Named moves (each a turn or a mirror), then the moves between two rows, first move first; the first pair answered:
z_904 (before -> after):
-34 -71 -164 152 -161 -61 44 -290 -198 74 123 -132 -125 5 39 77 -47 -188
 -200 -28 43 -61 -247 -109 -18 38 -25 143 18 18 -16 90 120 -56 101 71
 334 66  ->  -77 52 -155 155 -33 -121 -146 -232 159 -62 -30 -36 -177 -227 66 -65 184
 10 -200 -75 -149 -119 -169 -190 -33 -15 -67 64 114 122 95 175 -98 -127
 147 103 113 226
46 25 -156 142 -324 79 119 48 59 160 -47 72 16 78 -134 129 80 -240 -186
 144 -49 -67 -62 150 85 -122 -142 77 -28 156 39 -34 102 94 72 8 44 -59  ->  -2 86 -163 141 -237 21 41 90 234 106 -129 123 -1 -51 -95 49 182 -142
 -174 124 -143 -99 -13 101 91 -141 -161 32 -37 199 111 10 -21 44 110 17
 -62 23
3 50 -20 -9 14 6 47 99 107 2 -90 -41 -69 90 86 28 -1 -136 -207 232 60
 -61 128 -74 10 11 31 88 -62 11 27 -8 121 45 -109 145 150 -62  ->  18 77 -8 -16 51 -28 -9 114 179 -31 -129 13 -61 50 82 -1 55 -95 -196 245
 -4 -86 164 -95 2 -15 19 50 -39 47 23 26 60 26 -105 156 99 -34
z_409 (before -> after):
106 -75 19 -36 63 11 29 49 4 -5 16 53 -49 -6 -23 -29 -29 61 171 195 44
 121 127 13 165 94 33 -89 -21 -72 -34 -163 102 120 -39 -96 -52 -173  ->  142 -62 123 -40 -29 -26 -85 -57 64 -62 18 116 -163 6 17 25 -101 -116 69
 170 51 6 112 -76 22 113 -6 68 -138 98 -26 -75 119 -20 167 -41 67 -111
80 -44 -89 41 -21 163 -1 -326 -309 21 -49 -304 -49 -79 12 69 127 -208
 149 -58 143 -86 -246 14 -19 18 -66 -9 -139 -9 8 -19 31 19 -119 5 2 -123  ->  200 -17 -38 -20 -26 176 8 -56 -232 -86 -19 -179 0 23 -107 99 76 -25 250
 89 108 64 -114 105 18 -81 130 -148 -203 -248 -21 -169 29 64 -134 -44
 -153 -184
-31 -111 -179 90 152 411 534 -182 -384 102 -126 -346 -171 -254 268 110
 330 -116 0 -118 -181 88 13 -147 92 -12 -175 -131 -210 41 135 18 -6 441
 -148 14 21 16  ->  261 -16 57 -80 101 340 359 274 -163 -230 -11 3 -212 -32 59 248 130 69
 152 188 -227 266 228 49 -14 -230 305 -180 -466 -238 98 -195 4 355 58 -8
 -151 -23
z_493 (before -> after):
-39 11 -58 46 64 100 16 -24 -84 17 -88 -120 117 -168 85 -94 61 218 67
 -16 40 -127 96 -140 93 215 39 -110 -6 -57 -2 -180 40 25 -26 -42 -58
 -132  ->  -47 -37 -122 32 99 108 20 -38 -76 22 -115 -139 123 -153 133 -104 108 218
 30 -5 15 -99 57 -120 64 222 18 -111 70 -49 35 -151 31 58 -48 -1 -37
 -108
-67 108 124 90 -81 2 398 276 129 77 -5 286 11 419 -77 -61 -113 121 -104
 109 -123 334 -220 277 79 -256 180 -298 7 27 182 -173 -277 -77 -135 -80
 -227 352  ->  19 211 309 97 -174 26 376 316 127 1 58 322 -53 377 -179 -1 -130 117 17
 196 -72 243 -163 220 158 -239 194 -253 -127 36 152 -255 -268 -122 -122
 -140 -225 246
92 -200 -141 -143 -12 135 -41 68 -400 275 -20 -114 98 330 -61 -96 -250
 -87 -36 51 275 -167 -426 -50 -201 131 -3 91 -308 187 -105 -135 253 -19
 110 -57 328 -29  ->  70 -211 -173 -136 50 113 -51 70 -387 278 -40 -121 104 347 -30 -96 -245
 -74 -54 8 257 -147 -441 -29 -213 125 -17 96 -281 191 -87 -109 233 -13
 112 -62 348 8
40 87 155 56 -138 90 184 -145 -2 201 35 -149 -22 -66 -22 -37 0 -223 77
 21 -98 -14 -109 -25 157 -39 -169 -59 -8 79 -11 88 -37 68 -144 88 57 5  ->  40 88 93 78 -115 64 223 -127 -11 177 21 -144 -15 -43 -19 -12 10 -204 69
 15 -98 -19 -110 -14 146 -43 -165 -77 -24 107 -28 87 -52 61 -140 89 29
 16
z_570 (before -> after):
-210 -109 -267 177 14 113 79 -278 -515 250 -143 -307 103 -323 82 -27 108
 9 30 -246 162 -239 -130 -309 6 482 -206 40 76 188 -138 -70 93 -25 -47
 55 116 -353  ->  -212 -117 -298 171 44 163 199 -306 -570 352 -82 -333 139 -259 100 -27
 133 -21 8 -228 135 -97 -153 -183 52 372 -286 -32 138 112 -111 -24 86 74
 -148 64 131 -325
8 140 92 51 -88 96 157 -14 -101 144 165 30 30 -116 -110 26 -27 -100 110
 61 5 -9 -29 -40 259 -73 -194 -139 39 15 -29 -68 4 105 -207 -97 -152 -64  ->  55 216 157 58 -99 51 4 -27 -56 -17 108 70 -41 -255 -140 19 -52 -51 149
 43 65 -169 22 -195 201 84 -137 -57 -64 68 -64 -99 24 -32 -57 -121 -185
 -99
85 -240 -8 -183 83 -30 97 205 15 -1 56 29 113 517 -46 121 -235 -38 -56
 202 -39 391 -31 343 -221 -269 193 -118 6 -346 66 -38 91 93 15 95 8 87  ->  143 -113 133 -197 14 -129 -285 229 138 -305 -80 63 1 207 -99 104 -283 55
 58 186 75 -22 108 -21 -360 -19 369 79 -264 -148 11 -138 132 -194 348
 104 -22 -23
z_962 (before -> after):
-166 77 169 -225 22 14 37 -186 -80 -70 58 -37 396 372 130 156 -249 222
 37 262 98 121 -173 410 -482 -67 579 144 -69 -98 -192 -307 -27 -179 -303
 -168 90 231  ->  -317 -3 18 -164 50 69 188 -354 -230 138 38 -213 438 321 224 112 -172 136
 -21 147 131 115 -307 377 -405 -23 393 103 63 -51 -154 -260 15 -102 -465
 -136 142 224
-8 -110 108 -126 -90 32 -109 76 71 -200 -92 90 20 188 -50 95 -178 -87
 -246 160 -65 75 1 117 -330 -104 115 43 -121 -101 54 205 -58 -27 324 17
 17 271  ->  -74 -226 -12 -98 -54 55 -24 -36 -61 -87 -95 -29 57 256 23 94 -212 -140
 -247 91 -21 124 -102 141 -357 -63 98 35 -46 -87 45 235 -11 48 269 47
 109 223
90 50 -115 151 60 221 346 41 -97 242 -10 -103 -132 -126 -33 -124 169 58
 -69 -198 80 136 -97 144 377 -129 -250 -250 188 -75 52 -93 -135 440 -343
 -26 -162 -62  ->  137 238 29 122 22 186 259 132 39 107 8 52 -185 -223 -110 -120 227 127
 -16 -139 8 82 -4 80 428 -167 -211 -256 100 -34 75 -88 -234 346 -288 -34
 -282 -26
-21 1 -122 -23 88 -38 -55 13 106 -58 -36 -120 149 -273 62 -181 255 181
 23 -116 -152 -95 -19 -11 52 91 30 -155 67 -39 -2 -112 -142 -53 -223 -56
 -120 -93  ->  30 56 -65 -61 86 -78 -137 78 169 -142 -1 -30 124 -226 5 -151 260 167 51
 -79 -154 -90 50 -4 -7 55 97 -151 -7 -59 -9 -139 -147 -100 -157 -58 -169
 -87

Each pair is 2 to 3 moves apart.
-181 -92 2 32 23 69 223 -260 -19 242 204 35 46 126 68 96 45 -209 -175 4
 -1 35 -155 -88 -15 7 -221 23 96 18 -15 109 -44 271 -74 248 65 126  ->  14 -44 96 -56 -4 -9 -134 33 34 -140 77 127 10 55 -42 149 -150 31 23 171
 136 -104 73 -213 -245 192 280 66 -201 -112 -135 -183 95 62 212 228 -39
 -55 -> z_409 z_570 z_962
-61 26 -99 47 145 -84 -29 -100 43 59 -124 -85 12 -109 109 -134 217 27
 -128 -146 -87 -2 -53 -97 47 9 -205 -11 145 194 104 106 -13 21 -57 46 -5
 105  ->  -2 135 6 13 88 -39 77 -1 75 53 46 36 7 -35 11 -88 212 -22 -76 -71 -135
 106 -47 11 197 -158 -214 -46 130 88 95 79 -103 94 -173 12 -92 129 -> z_962 z_493 z_570
-33 -12 -106 -69 169 -105 -215 15 136 -163 -356 -38 113 -312 176 -233
 -64 148 -4 -64 0 -221 2 -184 -160 352 235 18 66 110 -64 7 109 -146 227
 110 -15 -44  ->  -85 101 -64 -40 225 7 105 78 278 37 -193 80 170 -226 109 -289 170 158
 -11 4 -285 79 -56 43 256 -39 -85 -231 310 17 85 164 -164 148 -155 96
 -219 145 -> z_570 z_962 z_962
-221 -68 -11 139 144 -37 239 -256 -85 239 189 -93 -9 16 -1 -24 186 -215
 -112 -88 -163 120 -354 54 230 -75 -583 -6 186 243 70 266 23 36 -241 113
 -67 215  ->  -138 -65 68 89 149 -16 312 -128 -48 219 248 27 -1 204 -48 18 117 -207
 -114 8 -190 289 -328 231 246 -240 -470 -63 185 113 97 270 -11 111 -261
 144 -95 276 -> z_570 z_962 z_570
304 -3 327 -177 -181 -12 136 144 97 -25 295 147 64 441 111 -3 -181 -244
 -86 132 -84 158 -22 109 -111 -136 17 -30 25 -132 44 162 250 -65 121 -54
 233 194  ->  164 127 200 -133 -7 -134 -117 176 467 -144 59 179 34 79 220 -202 134 -10
 -99 11 -268 28 30 -47 -139 -72 -70 -85 185 68 156 288 3 -138 192 -12 1
 360 -> z_962 z_904 z_570
76 269 127 -50 -59 20 95 119 82 -63 162 279 -61 47 -148 37 73 200 200
 127 -106 86 79 -3 102 -175 21 -58 -15 -136 -5 -125 -62 11 -105 -66 -137
 -84  ->  -87 49 -148 -12 107 -16 154 -32 70 142 45 101 21 86 72 -92 202 170 -4
 -69 -181 168 -79 78 -23 -180 -149 -93 311 -45 41 81 -127 136 -163 19
 -65 102 -> z_409 z_493 z_409
122 240 171 129 -302 -93 -200 -193 415 -46 -104 429 152 -133 71 -110 127
 140 -126 21 -335 -49 135 -302 56 -286 -56 -38 -96 245 46 211 -179 -84
 -173 92 -159 46  ->  79 136 61 134 -241 -104 -112 -223 417 51 -111 387 203 -38 121 -153 166
 135 -183 -35 -396 69 98 -206 22 -343 -131 -104 61 220 113 282 -213 1
 -237 76 -158 94 -> z_493 z_570
33 376 437 -183 -203 -4 80 -29 11 -36 190 219 -263 -74 -158 271 -213
 -228 97 135 81 -150 -76 -233 324 -69 -162 269 -375 113 21 -14 -162 -216
 -21 21 93 -279  ->  -4 371 355 -238 8 -90 1 171 416 -80 86 397 -237 -124 -115 106 38 2 58
 122 -220 65 12 -99 293 -288 -193 46 -83 88 178 157 -441 -144 -51 100
 -163 -22 -> z_962 z_570 z_904
41 38 -9 45 71 95 188 -51 -35 62 132 72 116 263 -89 19 -2 14 35 127 52
 284 58 119 -89 -171 -106 -181 74 -209 62 67 32 145 46 -112 35 163  ->  108 137 157 23 -25 6 -82 -34 118 -131 96 192 -9 176 -105 43 -70 -51 12
 132 86 63 131 -61 -214 -95 -12 4 -134 -31 54 95 41 -64 325 -92 75 183 -> z_962 z_409 z_570
-65 -313 -155 45 182 105 -91 -126 -41 251 -78 -480 93 -9 176 -285 6 -4
 -157 -59 62 117 -178 145 -126 87 166 -130 194 -114 167 -96 83 55 56 121
 -181 -97  ->  95 -186 -47 -27 175 81 -164 130 113 78 -17 -273 79 57 24 -232 -55 165
 -55 100 -31 209 -26 247 -94 -60 389 -211 75 -271 157 -221 33 32 107 98
 -348 -82 -> z_962 z_409 z_962
-111 412 -98 -145 -228 333 -148 100 103 189 131 85 -177 -15 58 170 159
 63 192 187 -129 -265 14 -415 112 89 -76 -132 -233 -2 -316 -56 -12 -20
 103 -122 -106 -181  ->  -177 315 -181 -92 -168 390 89 26 19 402 198 18 -120 139 102 198 219 -28
 122 171 -185 -62 -101 -236 244 -42 -246 -213 -63 -68 -270 40 1 162 -125
 -115 -81 -119 -> z_409 z_570
-96 -134 198 -263 -50 21 47 -5 347 117 154 326 196 30 -196 42 -69 -161
 337 263 -210 282 -288 120 185 -152 83 -430 161 -272 229 -19 -280 104
 -193 147 -339 279  ->  29 -93 368 -256 -250 -46 -183 -106 37 -99 127 223 78 -29 -233 230 -406
 -313 452 289 134 -126 -198 -217 -11 184 330 -123 -248 -185 3 -292 35
 -222 127 99 -96 -44 -> z_904 z_570 z_904
-107 52 24 -19 -44 137 475 -83 -115 324 246 -23 57 162 -65 49 74 -158
 -25 -118 -26 203 39 171 229 -137 -245 -20 8 142 48 17 -87 296 -158 218
 45 -65  ->  -261 27 -188 66 95 63 238 -142 -86 208 -67 -202 100 -250 27 -133 240 105
 43 -296 47 -39 71 -180 175 230 -206 -65 36 243 5 -83 -103 184 -102 217
 -55 -193 -> z_570 z_409 z_493
138 88 67 12 -236 332 129 -215 -145 32 53 152 -161 13 -3 25 -265 -150
 -29 174 55 -34 34 77 53 146 -113 25 -246 -138 -213 -204 114 107 187 16
 55 -205  ->  95 66 -21 -16 -96 334 254 -133 12 141 57 210 -86 49 54 -72 -51 -35 -91
 154 -163 209 -28 263 182 -68 -265 -133 25 -193 -90 -38 -88 287 -9 46
 -81 -25 -> z_904 z_570 z_904
-33 -152 71 -252 -530 -64 25 -142 -89 73 1 -159 55 47 41 155 -98 -82 -58
 -165 -119 165 -244 141 119 -16 -130 139 84 154 -173 262 335 162 -344
 -25 14 -6  ->  120 -59 225 -325 -591 -131 -48 66 44 -92 47 29 29 139 -55 200 -172 -14
 -6 -7 -190 216 -133 210 68 -153 95 122 -25 59 -181 186 304 108 -224 -32
 -87 -26 -> z_409 z_962 z_409
-51 191 12 114 17 -26 -93 -29 -78 -30 -126 -50 100 -234 -116 -16 69 111
 20 -42 147 -146 102 -155 163 153 40 1 -60 -8 -140 -43 -20 -37 -41 -115
 -23 -131  ->  -31 139 -31 119 -28 23 -8 -57 -213 9 -67 -113 148 -160 -92 29 -22 5 27
 -40 200 -85 56 -89 161 166 25 11 -61 -52 -170 -61 49 -17 -67 -131 46
 -183 -> z_493 z_904 z_493
151 -23 71 148 58 -13 126 188 -203 -24 106 -32 44 -19 -158 101 -107 -28
 53 117 98 79 -15 79 226 -55 153 -69 -70 -86 -167 -174 139 9 -36 -48
 -106 -141  ->  100 -256 -9 139 101 -110 58 78 -161 32 57 -46 26 196 -2 85 -178 -156
 -125 65 70 149 -111 222 -79 -90 199 30 35 26 -93 37 175 -10 111 32 34
 46 -> z_493 z_409 z_962
-33 174 203 -89 -172 18 109 -160 -135 -29 128 -89 -119 -162 24 77 -140
 -145 184 -95 90 -235 -17 -308 337 -139 -286 132 -10 253 -2 94 -21 -86
 -73 -125 88 -85  ->  59 155 194 -157 -95 69 277 83 -138 -8 168 -37 -32 -17 -74 123 -139 52
 266 43 25 67 49 -44 431 -325 -152 -91 55 -39 18 -11 -91 100 -257 -156
 -56 -114 -> z_570 z_409
-202 66 -210 25 260 -45 210 -83 71 310 201 -48 259 167 40 28 -310 145 10
 -388 -22 -116 151 -259 220 261 116 -330 228 -134 -142 9 -180 182 -414
 -376 -102 255  ->  -116 102 -73 24 85 8 192 -131 -113 249 270 -62 236 182 -28 139 -504 15
 75 -347 120 -239 163 -370 245 351 199 -188 21 -135 -217 -128 -20 92
 -323 -421 22 78 -> z_962 z_570 z_904
140 -178 98 -20 -6 85 78 31 -230 19 69 -159 92 420 57 96 -202 -25 -22 24
 87 93 -28 295 -54 -35 217 -23 -105 -233 -93 -109 287 -20 -16 72 157 -6  ->  12 -29 145 58 -81 169 218 -196 -376 135 106 -302 59 111 6 55 -49 -70 54
 -59 131 -105 -53 63 273 105 -107 -24 -142 -114 -106 -127 249 16 -236 8
 154 -108 -> z_962 z_493 z_962
34 -165 -20 62 -97 94 214 -170 -121 196 139 46 -74 200 9 136 62 -282 -81
 -54 -119 53 -158 137 53 -108 -198 47 161 69 12 210 -56 84 -114 8 215 91  ->  204 9 53 -10 -8 94 27 249 1 -141 11 188 -30 -30 -163 136 97 193 264 132
 -80 37 103 31 99 6 253 -170 -38 -248 -66 -150 -72 19 -86 -95 -116 -158 -> z_570 z_409 z_409
-363 120 -74 15 -62 -44 -84 -39 190 365 -125 63 -67 -349 36 -21 702 84
 37 -274 -57 -111 61 -205 380 54 -508 206 238 108 102 140 -251 14 -99
 -241 127 95  ->  -275 73 9 38 -285 122 236 -116 -196 523 123 -3 -30 -109 -87 160 482 -127
 111 -154 122 6 -11 -53 574 0 -509 255 115 -88 -19 10 -37 136 -272 -308
 333 -92 -> z_493 z_570 z_904
99 -99 205 -72 -34 -35 -285 -226 -183 -133 208 -92 121 95 208 14 -191
 -308 -2 -114 -111 -116 -114 -109 -95 196 -60 266 -97 262 -11 83 139 -24
 266 192 269 129  ->  194 153 457 -77 -150 52 -102 -102 -126 -164 429 57 74 74 -41 92 -132
 -322 144 52 -203 -78 -37 -107 238 14 -102 193 -221 128 -21 -11 13 30 83
 139 136 75 -> z_904 z_570 z_493
-224 14 125 131 31 141 207 57 -262 155 -6 -186 181 -164 -148 -77 162 33
 -81 20 274 184 -224 -36 302 7 -65 -243 49 -42 84 68 150 35 -114 -111
 -155 -218  ->  -131 172 262 80 66 37 -100 206 19 -106 -108 5 92 -338 -188 -144 194 206
 -14 45 187 27 -33 -160 203 7 107 -191 -66 25 129 13 34 -147 112 -68
 -343 -129 -> z_904 z_570 z_962
11 -64 47 -116 82 -125 38 282 32 -93 241 4 -54 286 -20 -1 -56 84 23 200
 -93 247 89 282 -283 -203 283 -80 41 -219 82 -242 69 53 9 115 -2 -30  ->  -76 -11 -43 -123 209 -211 -206 268 236 -190 35 23 -93 8 84 -152 151 218
 28 75 -155 61 158 53 -345 -55 238 -81 87 -40 125 -177 -65 -82 97 164
 -147 58 -> z_962 z_904 z_570
-40 -136 -220 209 -175 61 8 -2 -64 166 -149 -155 221 -385 56 79 314 18
 76 15 -99 -431 52 -222 71 141 -467 20 105 -146 15 -237 -22 -61 -366
 -154 -90 21  ->  225 55 121 40 -285 -2 -76 368 240 -120 66 272 114 -82 -150 241 163 71
 156 308 -226 -231 192 17 -4 -207 -165 32 -91 -280 64 -265 -139 -108
 -167 -134 -209 138 -> z_962 z_570 z_409
-1 82 -32 -25 142 -161 -174 228 242 -166 -85 141 -20 -165 -7 -47 143 274
 131 -78 -127 139 303 123 -199 -63 199 -179 11 -77 0 -50 -23 -161 125
 -21 -268 85  ->  -42 -77 -20 -1 55 -237 -271 1 140 -121 -80 39 -95 -40 137 -16 0 -9 -47
 -155 -26 -15 167 78 -446 55 163 81 -37 143 -11 81 127 -292 340 60 32
 140 -> z_409 z_962 z_962
-36 208 -19 -28 -32 -146 169 16 -597 183 301 -382 -258 40 235 -40 -574
 -270 26 -245 15 -435 -15 134 32 21 -25 217 -158 114 -237 -28 324 -174
 97 9 239 -124  ->  -100 421 -85 -47 223 -239 -102 289 -161 -123 -31 -255 -229 -502 172 -262
 -193 302 209 -267 -153 -559 225 -150 145 123 77 -17 -86 91 -174 -140 35
 -284 116 -36 -267 -101 -> z_409 z_570 z_904
4 26 -72 0 104 158 95 118 51 -122 348 -5 -102 162 -140 322 -321 -76 106
 65 102 129 -5 64 108 -187 -21 31 -422 -164 18 -499 3 -145 103 183 44 -2  ->  -98 -10 -167 74 93 161 1 -62 -30 -98 220 -219 -102 -18 -42 260 -304 -92
 87 -74 222 -87 -54 -146 34 38 -98 128 -421 -22 -40 -485 72 -227 181 187
 130 -93 -> z_962 z_962 z_570
-35 -151 -143 46 49 5 39 -19 -163 67 -42 -178 99 76 84 1 -73 -24 -52
 -115 105 27 -59 106 -120 48 75 -41 137 -88 -82 -4 158 -12 36 -46 7 -87  ->  -95 -128 -154 76 52 -21 45 -95 -156 111 -72 -202 76 -27 102 -30 15 -31
 -38 -155 120 -17 -63 17 -69 62 -6 -36 171 -45 -71 21 109 -4 -1 -45 16
 -85 -> z_570 z_962 z_570
-60 -275 -214 -23 110 50 -61 63 432 -141 -36 7 55 321 204 11 114 -49
 -200 86 -126 204 -42 158 -260 -509 -210 -230 63 -23 90 149 -312 135 -14
 2 199 169  ->  -247 -322 -401 119 133 130 -111 -253 113 -60 -233 -364 102 -115 298 -59
 172 -29 -87 -119 129 -177 -153 -243 -169 -39 -360 -146 30 110 -36 -19
 -151 36 -84 -63 277 -120 -> z_904 z_570 z_409
158 -199 -195 142 107 117 341 248 -250 10 64 132 15 204 14 63 -174 21 7
 -48 112 193 66 355 -288 27 381 -89 -17 -262 111 6 130 57 -37 -166 255
 -149  ->  146 -206 -216 124 201 13 23 224 -110 -191 -133 119 3 -51 94 -18 -125 125
 26 -144 142 -71 146 126 -462 207 481 -20 -77 -117 88 -33 118 -168 202
 -137 205 -170 -> z_570 z_904 z_962
62 -180 -14 -21 -49 -49 -92 -163 -59 -21 -8 -26 -75 248 114 156 -183
 -278 -289 -68 -19 -71 -56 151 -372 35 136 144 -109 173 78 185 102 -78
 269 146 362 76  ->  0 -87 -37 -13 85 -151 -206 -50 294 -99 -113 82 -82 56 141 -16 41 -73
 -280 -121 -216 -58 33 82 -372 -43 77 59 28 255 162 289 -117 -79 284 190
 127 259 -> z_570 z_904
-88 -135 105 75 -97 -331 -205 -104 -66 -29 -371 212 65 -14 -92 -125 32
 -176 -217 -3 33 -105 197 -182 -175 -141 46 -39 260 224 151 213 236 64
 240 108 186 69  ->  -112 -222 78 82 -87 -260 28 -141 -203 152 -280 145 108 106 -53 -80 33
 -246 -233 0 -1 42 121 -71 -58 -230 -102 -98 342 151 131 235 262 217 70
 80 229 69 -> z_570 z_962 z_904
-202 -246 -195 -159 -301 -14 -121 -37 125 49 -35 192 -215 -98 54 10 225
 11 -139 -27 -192 -196 -86 -55 -185 11 -171 14 86 249 -15 331 -127 -102
 -25 -12 -170 333  ->  -109 -55 -49 -153 -416 187 148 153 -61 55 109 223 -148 -102 -208 135 243
 186 146 152 -149 -31 24 32 230 -66 -134 -180 -48 -62 -107 73 -119 53
 -301 -153 -341 93 -> z_409 z_493 z_570
253 9 177 -107 -147 -140 -128 319 230 -248 -49 195 -3 161 -162 18 -73
 124 146 276 36 176 55 63 -122 -301 303 -60 -144 -173 11 -132 -65 -1 63
 7 -165 135  ->  -153 -269 -237 77 97 -119 95 -89 78 222 -215 -189 125 51 193 -190 176 8
 -139 -96 12 164 -236 26 -93 -123 -212 -122 339 46 80 204 -105 178 -196
 49 -48 229 -> z_493 z_409 z_409
-219 -25 -126 139 -87 -89 -47 -235 21 144 -112 -86 -271 -310 173 -200
 264 -11 152 -198 -118 -319 16 -405 53 307 -224 43 -6 419 44 -26 -155
 -146 29 49 -19 -95  ->  -95 -276 -273 1 156 -209 -145 168 324 48 -183 119 -152 115 248 -234 223
 250 45 -89 -354 142 107 86 -300 8 170 -171 223 129 158 42 -221 -4 141
 130 -161 157 -> z_409 z_409 z_493
50 324 196 200 -119 199 -127 -25 510 -428 -149 378 125 -155 -160 147
 -174 -210 111 150 -244 -228 70 -173 -5 -230 173 -85 -341 175 -120 -25
 -213 -95 -164 -159 -380 174  ->  -109 287 113 281 -101 233 77 -238 464 -153 -105 303 136 -171 -63 71 -49
 -370 -5 7 -315 -175 -47 -154 148 -311 -187 -123 -141 304 -66 178 -276
 36 -373 -138 -279 307 -> z_409 z_570 z_962
-230 11 -140 -43 63 -159 195 -22 26 73 -123 -103 33 -154 -73 -147 186
 128 -152 -177 -60 132 -147 -38 -140 72 -267 -41 338 149 77 115 -106 205
 -236 172 128 -34  ->  -120 33 -8 -62 -117 -35 348 -58 -255 139 54 -133 39 36 -164 40 -30 -66
 -88 -55 101 152 -206 43 -77 71 -202 66 173 59 -13 5 46 225 -293 129 312
 -198 -> z_962 z_904
130 104 259 20 -148 97 107 46 -4 -94 123 205 -54 30 59 -30 -160 -404 -19
 80 -3 -103 54 -29 16 -119 -159 193 -190 193 35 46 165 20 114 56 10 50  ->  109 133 269 19 -145 94 74 70 71 -132 79 245 -97 -26 64 -61 -81 -371 -6
 76 -54 -141 87 -62 50 -118 -165 169 -201 239 66 81 105 -13 114 69 -25
 77 -> z_493 z_904 z_493
